One turning vector, and how many steps it has turned
The counts run from 0 to 185.
[ 65 152 153 172 128 113 103 102 103 116 142 115 128 151 122 131 100 111
 216 112 126 145 122 123 109 126  90  94 136 140 128 108 102 173  79 150
 154 126 146 122 120 116 115  84 110 165 117 135 144 139 137 175 116 143
 132 139 157  80 142 123 150 113 152 164  88  98 147  94 153 173 164 137
 152 130 155 121 114 196  99] => 121
[184 153 125 143 155 109 174 117 135 174 101 136 107 128 174 144 152 133
  83 145 146 123 139 142 110 125 149 131 128 136 112 135 110 119 163 119
 134 155 161 134 113 139 144 169 122 133 182 139 176 125 106 111 154 117
 154 158 133 163  85  66  96 145  65 125 154 119  95 151 100 118 128 128
 108 108 102 137 114  79 174] => 179
[128 135 157 134 197 101 188 134 184 191 104 121 151 157 186 145 143 180
  89 107 163 127 117 120 163 135 138 139 130 125 108  79  92 155 149 137
 151 137 156 152 106 155 131 177 111  76 172 104 155  93 132 129 141 134
 127 156 138 138 144  89 126 154 127  91 147 156  93 123 149 130 112 146
 125 135 112 132 104  82 156] => 175
[134  88 120 125 159 132 119 128  78 118 101 109 155 106  78 148 119 123
 126 117 111 165 119 215 121 116 121 129  55 113 162 134 169 111 120 107
 134 112  97 133 157 148  80 106 105 154 116 126 166 131 110 117 159 131
 162 138 158 127 160 182 136 149 180 132 113 131 114 156 141 131 100 128
 142 174 137 132 113 124  87] => 54
[147  97 131 128 166 118 131 141 111 130 162 127 102  64 104 138 146 146
 162  81 148 171 135 126 131 135 158 187 127 103 145 115 109 102 152 135
 124 145 121 160 162 147 134 116 124 120 163 168 118  85 140 121 123 134
 127 102 143 145 113 151 133 153 174  88 168  81 110 164 113 183  85  99
 110  94  97 132  98 106 113] => 169
[128 134 119 166  95 144 103 116  62 110 120 129 117 128  98 108 114  92
 180  93 122 185 115 123 101  92 111 104 151 129 114 150 112 142 108 105
 116 138 165 106 113 132 132  92  96 193 120 160 125 151 109 149 122 145
  90 136 143 146 113 105 143 109 116 174 122  90  99 139 113 167 206 109
 136 115 157  97 163 178 114] => 117
[ 99 146 119 102  65 101 136 128 102  77 141  97 134 143 100 110 123 119
 120 191 116 105 133 101 133  86 134 138 182 117 145 138 108 121 167 104
 138 104 116  88 111 129 159 178 148 137 124 125 131 153 181 133 141 101
 115 134  78 161 102 126 128 111 107 144 132 144 101 159 132 106 158 117
 124  51 137 111 195 129 147] => 152
[112 179 103 116 156 165 123 146 120 100  87  84 100 151 120 107 142 141
 123 145 115 148 161  51 140 134 112 133 109 145 126 152 154  94 128 145
 180 112  81 153 139 139 138 158 124 168 137 108 130 176  97 111 145 111
 132 115  91 139 130 138 149 109 114 181 168 143 159 107 172 117 126 128
  92 130 119 134 102 122 114] => 146
[ 99 146 171  99 127 116 160  96 157 145  99 135 149 162 116 131 115 118
  86 124 139 110 150 164 139 130 138 109 106 153 139 114 195 121 101  96
 152 124 101 162  89 119 103 137 119 120 142 101 155  94 111 145 131 121
 175 139 122  93 163 170 110 160  89 113  78 154 126 103 146  66  85 127
 126 145 115 160  93  91 141] => 59
[186 153  77 146 157 160 138 142 103  95 107 129  83 134 103 129 112 149
 126 116 119 145 161 126 159 139 125 167 134 130 120 173 157  77 142 154
 147 140 108 151 118 124 149 161 107 132 154 136 130 182  59 111 148 128
  87 156  86 211 134 119 132 121 121 132 154 152 132 158 120  85 114 124
 112 157 135 135 121 106 132] => 142
[ 99  93 163 144 134  77  92 121 160 122 150 118 134 166 162 158 151 121
 155 152 100 102 105 114 108 116 150 118 144 124 159  77  89 147  97 107
 140 155 141 113 178 107 120 109 162 165 156 160 123 138 182 141 103 115
 128 118 165  74 142 154 147 103 116 104  70 140 156  99 105 143 158 131
 124 114 128 149 126 149 128] => 85
[173 140 108 127 130 131 144 121 147 111 130 159 101 104 133  99 151 132
  83 125 134  88 149 171 159 135 171 146 134 119 151 175 190 111 131 104
 111 169 131 146  73 113 118 127 112 123 127  99 166 122 113 149 119 132
 133 144 114 152 131 154  82 153  77 107 125 145 126 151 109  36  70 119
 136 174 138 134 132  91 126] => 63
[128 143  87 148  68 128 120 118  78 117 116 150 133 133 116 108 113  96
 126 130 133 149 110 135 124 112 112 106 149 118  96 163  90 158 133 116
  86 121 166  76 110 132 143 121 107 136 107 151 111 162 118 151 131 143
  94 158 134 151  98  85 136 115 103 164 137 102  96 183 108 149 198  94
 166 104 157  97 186 165 123] => 116
[101 188 149  98 118 107 170 118 142 115 112 159 111 125  98 172  96 148
 111 110 160 119 169 119 131  97 190 146 147 120  91 157 164 110 166 126
 142 162 120 167  94 111 118 120 128 133 143 106 150  96 120 142 125 130
 126 100 125 163 112 126  78 147  67 117 128 130  78 102 109  90  76 122
 111  87 121 174 133 100 147] => 23
[133 115 142  87 137  96 132 148 127 152 121 119 164 129 120 102 113 124
  82 102 143 125 126 213 105  99  97 114  99 141 164 126 161  98  84  98
 168 108 145 142  84 129  81 137 121 152 155 140 155 124 148 108 169 134
 178 152 128  82 154 169 121 180 129 131 124 104 113 119 169 122  92  98
 139 132 123 129 109 117  91] => 56
[163  62 136 144 132  75  96 139 146 116 146 139 141 113 134 171 132 111
 136 130 112 132 105 158 119 112 160 140 158  83 188 121 110 112 144 124
 112 149 147 106 168  89  96 101 152 136 130 198 127 138 145 144 127 147
 104 110 169 106 119 155  93 123 128  70  90 128 138 161  54 164 130 106
 133 146 136 129 164 142 110] => 89
[102 136 123 129 120 181 116 170 112 125 156  99 154 165 164  88  91 124
 103  94 132 188 131  52 123 103 108 135 105 135  90 123 124 163 106 109
  91 105 146  93 145 112 162 174  99 156  79 113  98 143 130 134 149 107
 131 146 102 134 137  92 137 119 147 116 143 130 139  56 130 159 205 133
 114 118 147 149 132 120 149] => 109
[159 137  92 138 125 167 123 118 128 140  99 149 103 122 145 159 105 148
 107 100 157 154 151  69 112 155 150 153 118 132  91 156 161 118 136 115
  90 153 149 153 154  97 135 132 109 121 119 138 104 117  63 150 115 142
 108 135 129 178 115  96  75 152  78  89 104 137 112  94  60 109 136 123
 108 147 121 152 120  91 156] => 102
[ 95 150 169 104 130  90 150 143 151 115 161 136 197 125 114 178  65 159
 120 114 151 115 137 150 120  69 146 181 131 108 131 126 131 129 168 131
 160 124 131 115 136 132 130 128 120 108 121  88 122 106 176 153 161 120
 134 147 132 145 150 117  93 150 147  95 115 166  76  96 134 112 107 139
 121  76 143 171 181 122 155] => 21
[189 130 101 107 107 141 119 127 117  97 169 162 118  86 137  75 139 130
  92 146 145  87 134 183 109 131 131 158 148 134 151 173 181  90 121 133
 109 134 162 147 103 122 133 153 119 116 125 110 128 125 139 129 140 126
 149 163 101 151 128 141  91 167 100 112 149 134 120 160 112  41  97  99
 133 150 123 125 167  94 116] => 64
[148 113 137 156 129  86 138 127  77 124 162 131 125 124 112 126 136 112
 109 167  98 135 118 227  89 106 145 130 134 124 157  72 115 143 131 100
 145 136 127  94 128 115 129 113 137 171 152 163 158 120 119 114 153  83
 184 142 146 127 137 116 114 117 107 101  63 108 141 153  70 142 154 124
 138 104 105 126 113 111 160] => 49
[184 140 108 127 109 159 156 100  83 132 102 142  94  95  96 116 191 103
 129 109 131 144 118 152 142 127 151 103 134 136  89 120 101 132 157 105
 108 149 111 124 111 157 159 124  97 131 130 123 125  90 122  85 111 117
 128 145 151 167  94  85 157 123 142 144 175  84 118 193 130 136 132 128
 144 105 108 100 117 138 150] => 39
[136 101 161  98 150 102 103 157 196 183 127 116 176 142 182 153  89 165
 115  91 167 105 113 112 107 143 110 115 122 136 148 101 138 107  88 133
 147 127 186 134 131 120  96 145 152  99 101 128 108 112 158 144 118 179
 129 138 144  85 153 134  78 159 131  95 114 145 127  80 143 160  94 128
 138 153 145 131 122 121 118] => 96
[105 122 128 114 162 190 114 134 126 126 177 108 143 131 172  76 177 134
 121 147 128 143 129  72 125 142 108 169 109 140 147 124 180 114  89 117
  99  93 129 135 161 162 143 147 123 146  92  84 118 139 164 126 124 121
 161 157  90 105 126 169 145 136 140 137 163 158 156  87 142  91 173 129
 110 172 156 115 131  97  94] => 69
[137 129  94 144 110 101 141 110  90 142  70 150 123 111  81 168 148 119
  91 163  88 145 104 210 124 134 139 105  77 111 133 106 139 126 147  92
 129 131  90 141 145 136  85 102 142 144 154 154 163 129  67 131 148 114
 174 134 156 112 125 130 120 108  86 122  89 113 106 180  99 122 112 131
 142 155 102 131 101 103 121] => 51
[156 143 111 128 181 159 125 162  89 143 137  92 133 110 179 106 123 125
  96 174 144 141 120 132  84 105 109 128 105 129 143 130 122 134 135 125
 142 121 169 103 163 164 113 145 114 167 135  90 167 142 146  99 194 119
 180 160 163 140 110 111 106 138 195 152 189 110 127 116 150 137 147 145
 132 157 116 141 145 126 116] => 184
[ 80 170 144 117  82  84 150 110 172 120 149 146 127 119 110 168 145 148
 145 182 135  83 105 112 148 140 133 143 126 117 124 107  96 152 166 155
 125 124 100 157 136 125 152 114 173  82 165 125 115  92 189 149  96  99
 137 100 138  93 110 145 122 103 141 103 111 103 115 135 163 124 104 140
 109  88 108 148 121 119 131] => 163
[112 159  97 123  63 133 116  92  93 114  78 160 124 129 104 114 110 104
 163 120 125 134 111 146  98 127  95  48 113 154  65 165  97 131 114 134
 120 122 142 145 140 131 129 111 131 143 121 124 107 137 111 110 118 138
 123 124 154  95 114 103 162 123 140 184 133  98 137 139 175 149 156 118
 141 104 133 126 114 186 101] => 119
[132  88 134  95 117 143 140 144 172 121 163 112 147 161 171  53 179 124
  80 145 128 102 112 120 165 127 127 118 144 122 137 130 127 149 132 105
  98 107 132  92 113 143 164 164 124  99 105  88 109 115 186 109 112  89
 125 149  83 115 133 131 161 113 132 124 163 171 158 117 156  80 156 127
 121 121 152 128 150 110 139] => 72
[175 144 116 147 166 146 134 126  63 145 106 108 113  93 159 159 144 127
 114 163 124 167 142 107  92 122 143 167 110 137 112 137 127 119 168 110
 111 133 130 137 202 150 130 140 118 147 144  93 169 133  81 112 173 119
 159 156 150 177 110  92 105 137 134 138 162 138 129 144  78 126 153 150
 127 152  97 126 139 118 140] => 181
[ 92 180 151 106 138 164 166 159 142 160 159 129 131 123 130 110 128 130
  98 123 185 122 136  91 124 121 125 125 116 137  94 114 126 164 128 143
  99  98 126 128 123 155 167 156 128  99 108  89 101  61 176 112 120  78
 186 119 108 108 100  81 133 127 153 124 192 113 130 112 168 129 121 139
 117 102 116 143 110  98 152] => 32
[ 90 156 157 108 134 110 163 126 135 108 136 143 144 135  92 196  78 131
 123 110 140 150 184 105 130  78 184 189 119 113 109 137 163 133 166 117
 141 137 110 129 132 112 127 134 119 109 130 114 137  96 127 178 153 110
 133 119 126 169 135 134 106 144 123  90  97 145  60  97  99 102 115 122
 104  74 139 179 153 105 149] => 22
[ 90 155 142 114 144 131 144 137 151  80 102  78 115 181 105  98 140 130
 113 149  90 109 142  81 177  99 162 114 161  99 118 157 113 138 172 109
 196 136  89  86  71 108 133 145 119 147 114 114 171 143 146 130 150  90
  86 110  83 165 125 140 137  89 119 149 139 150 134 107 141 115 118 133
 100 102 147 153 133 147 144] => 150
[159 136  83 142 151 207 111 161 127 138 108 138 107 129 171 112 114 146
 111  88 146 170 142  59 147 151 131 118  83 113  81 166 166 129 120 143
 115 156 155 137 139 127 130 120 104 145  95 118 123 166  89 142 132 145
 104 129 125 160 104 107 117 127 148 134 179 115 128  83 129 128 138 146
 100 180 155 154 121 137 102] => 106
[110 120 150  90 145 115 127 146 187 184  65 137 158 145 157 178 109 150
 102  92 148 129 121  97 137 144 128  99  86 137 137 108 133 107  92 135
 134 136 142 167 150 128  89 137 142  95 113 145 106 127 107 129 119 185
 122 122 167  60 141 146  96 143 127 105 121 137 125  87 148 146  84 115
 131 168 129 139  84 115 101] => 95
[146 131 123  96 121 111 150 140 209 160  99 152 139 163 155 163  98 157
  76  86 170 109 145 110 151 133 152 121 127 123 123 139 155 124 111 123
 143 165 167 136  96  82 124 158 115  70 119 134 112 107 102 133 114 154
  91 144 122 132 140  97  89 150  91  65  82 141 110  90 108 104  89 123
 117 146 138 160 116 105 163] => 99
[ 60 163 172 144 156 165 163 153 142 152 166 136 129 124 136 117 145 124
 121 132 161 157 129  64 137 109 142 160 132 130 108  74 138 176 124 121
 108  93 125 114 125 166 164 147  95 108 108 104 115  77 176 148 122  93
 172 135  95 127 103  93 136 122 124 130 156 121 124 108 133 140 163 122
 134  96 140 111 123 103 152] => 33
[123 132 125 147 108  88 166 118 120 112  98 150 125 190 107 149 155 118
  91 148  86 126 117 210 158 110 139  89  88 110 115  88 103 190 145 101
 149 144 104 107 106 119 142 116 134 130 172 128 159 105 115 120 137  54
 154 141 150 123 147  95 179  88 139  99  70 112 127 148 135 109 134 166
 133 130 116 166 103 136 160] => 47
[141 116 103 134 131  89 160 140 148 140 141 164 118  90  99 162 147 159
 118 137 148 116  99 163 171 132 143 152 131  89 116 125 105 132 181 160
 112 140 124 154 131 138 124 104 142  57 167 167 146 104 145 136 126 157
 112 115 130 136  93 132 120 124 126  83 156 108  80 215 140 141  82 112
 121 123 131 126 128  96 105] => 167
[106 158 150 118 175 208 152 162 134 136 172 151 107 118 121 116 124 126
 158  73 172 180 160  79 126 102 157 174 106 119  99 141 166 144 130 135
 135 123 137 139 112 136 140 123  81 154 122 106 125  82 162 150 124 110
 160 118 119 138 114 125 146 134 176 134 194  92 120  98 153 144 124 123
  97 130 141 163 109 125 113] => 30
